Turns in one plane each, and the order they were made in; the first pair answered:
Z191 (before -> after):
[12  5 -5 -1 10  3  8  0  0  9 -2  2  1  2  1 12 -7 10 -2  5 -2 -1  1 -5] -> [ 11   6   2   4   5   8   5  -2  -1   4 -15   3   0   2  -1   8   2  10
   4   1  -5   2   6  -3]
[  0   7 -12  -4   7   6   4  -2   7   1  12   7   4  -8  -8  11  -5  -9
   2   7   8  -4  -6  -4] -> [  8   8  -9   1  10   2   2   3   5   1   5   5  -8 -10   4   0 -12  15
  -2   0   7   6  -1   7]
[ 3  4 -4  2  6  6  4 -2  7  6  5 -5 -6  1 -2  0 -7 -6 -5 -1  0  0 -8 -2] -> [  7   3  -2   7   8   4   2  -2   5   5  -6  -6 -10   1   6  -4  -3   2
  -3  -3  -1   3  -4   3]
[  7   9  -6  13   2  -2   3  -1  14   6  -7   1 -17  -3   5   1  11  10
 -11   6   3   8   3   4] -> [ -2   7  -7  13   0   1   1  -5  13   1  -8   6 -10  -2   0   7  20  -8
  -7  11   4   6   5  -2]
Z179 (before -> after):
[-10   2   1  -2  -4   6   0  -5   0  -3   3   7  11   3  -3  11   7 -19
   6  12   1 -11  -4  -6] -> [ -9  -1   7  -4  -5  -1  -2   1 -11   2  15  -1  12  11  -1  -5   5  -5
  -1  12  -2  -9  -7  -7]
[ -3   4  23   7  -6  -5  -4   0 -16  -5  -8  -4   4  16   5 -22  10  19
  -7   3   0   2   6  11] -> [ -7   9  18   8  -3  10  -6 -10   3 -15 -32   4  -2   1  -1  -2  15   0
   8  -3   3   2  17  12]
[ 13   1  -4  -3  -5  -4  -6   8  -9  -5   8  -8 -11   3   4 -11  -1   1
 -10  -6  -2   0   3   8] -> [ 10   2  -3   0  -4   3  -5   5  -2 -10  -6  -2 -15  -3   7  -5   0  -2
  -5  -9  -4   3  10  11]
Z115 (before -> after):
[ -7   2  -3  -1   8   2   5  -7   7   0   9   0  12  -5 -11  -3   4 -19
  -9   2   2  -4  -3  -3] -> [ -3   5  -4   4  11   7   4  -8  16  -7  -8   5   7 -13 -10  -2   5 -15
  -6  -7   0  -1   4   3]
[ -6  -3   9   3  -6   2   1 -10  -2  -3  -5  -6   2   6   0  -9   8   4
   0  -7   1  -9   8  -3] -> [  3  -1   4   5   2   3   3  -8   0  -4  -8  -5  -7   0   3  -9   0  17
  -3 -12   0  -5   9   4]
[ 1  1 -8  5 -1 -3  8 -6 -8  9  6 -5 -2  4 -2 -3 -2  5  0  0 -2 -1  4 -3] -> [-5 -1 -1  6 -5 -3  6 -9 -7  7  2 -5 -1  8 -4 -2  4 -1  2  3 -4 -5 10 -6]
[  3   6  13  15 -11   4  -3  -5  -7   0  -4   3   4  12   1 -18   8   0
  -3  -1   1   1   1   7] -> [  6   7   9  15  -7   5  -2  -1  -5   1  -7   3  -3   6   3 -15  -1   7
  -2  -6  -1   2   1   9]
Now pairs of rows:
(2 to 3 turns a pair)
[  8   2  -3  -9  -5   3   4   3 -11   7  20  -6   5  12   1  18  -6  -8
   8  14  -6  11  -6 -14] -> [ 13   8  -1   1   2   7   4   3  -4   1 -12  -5 -13   2  11  13  -5  12
  15  -6 -13  23  12   4] | Z191 then Z179
[-12  12   4   8  -3  11   1   1   2 -12 -24   3  -9  19  -4  -3  12  -7
   5 -13  -5   2  21   4] -> [-18   6   7   0  -9   4  -3   3  -7  -8  -5   1   5  29 -11  -5  16 -18
   1   1  -3  -2  12  -5] | Z115 then Z115 then Z115
[  6   7  -1  -2   1  -3   1  10   0   1  14  -6  10   3   1 -16 -13  12
 -10   0  -1  -3   0  -9] -> [  9   8 -13  -1   5  -1   3  10   9  -2  12  -4   3  -6  -2  -6 -19   7
  -6  -3   0  -1   2  -7] | Z179 then Z179 then Z115
[ -4  -5  13   7  -9   0  -5   1  -9  -4   1 -10   7  10   6  -7  10   1
  -1   5   1  -1   0  -1] -> [ 8 -1  3  8 -2  1 -3  7 -2  1  1 -9 -4  0 10 -5 -4 19 -2 -3  2  4 -2  5] | Z115 then Z115
[  6   0   9  -3   0  -4  -4  -3  -8  -1  11  -8  -2   5   6 -13   2   9
  -8   3  -8  -5  -5   3] -> [  5   4  -8  -2   5   5   1  -3  10  -3   7   0  -1 -13  -2   9  -5 -17
  -1   4  -3  -6  -4  -3] | Z179 then Z179 then Z191
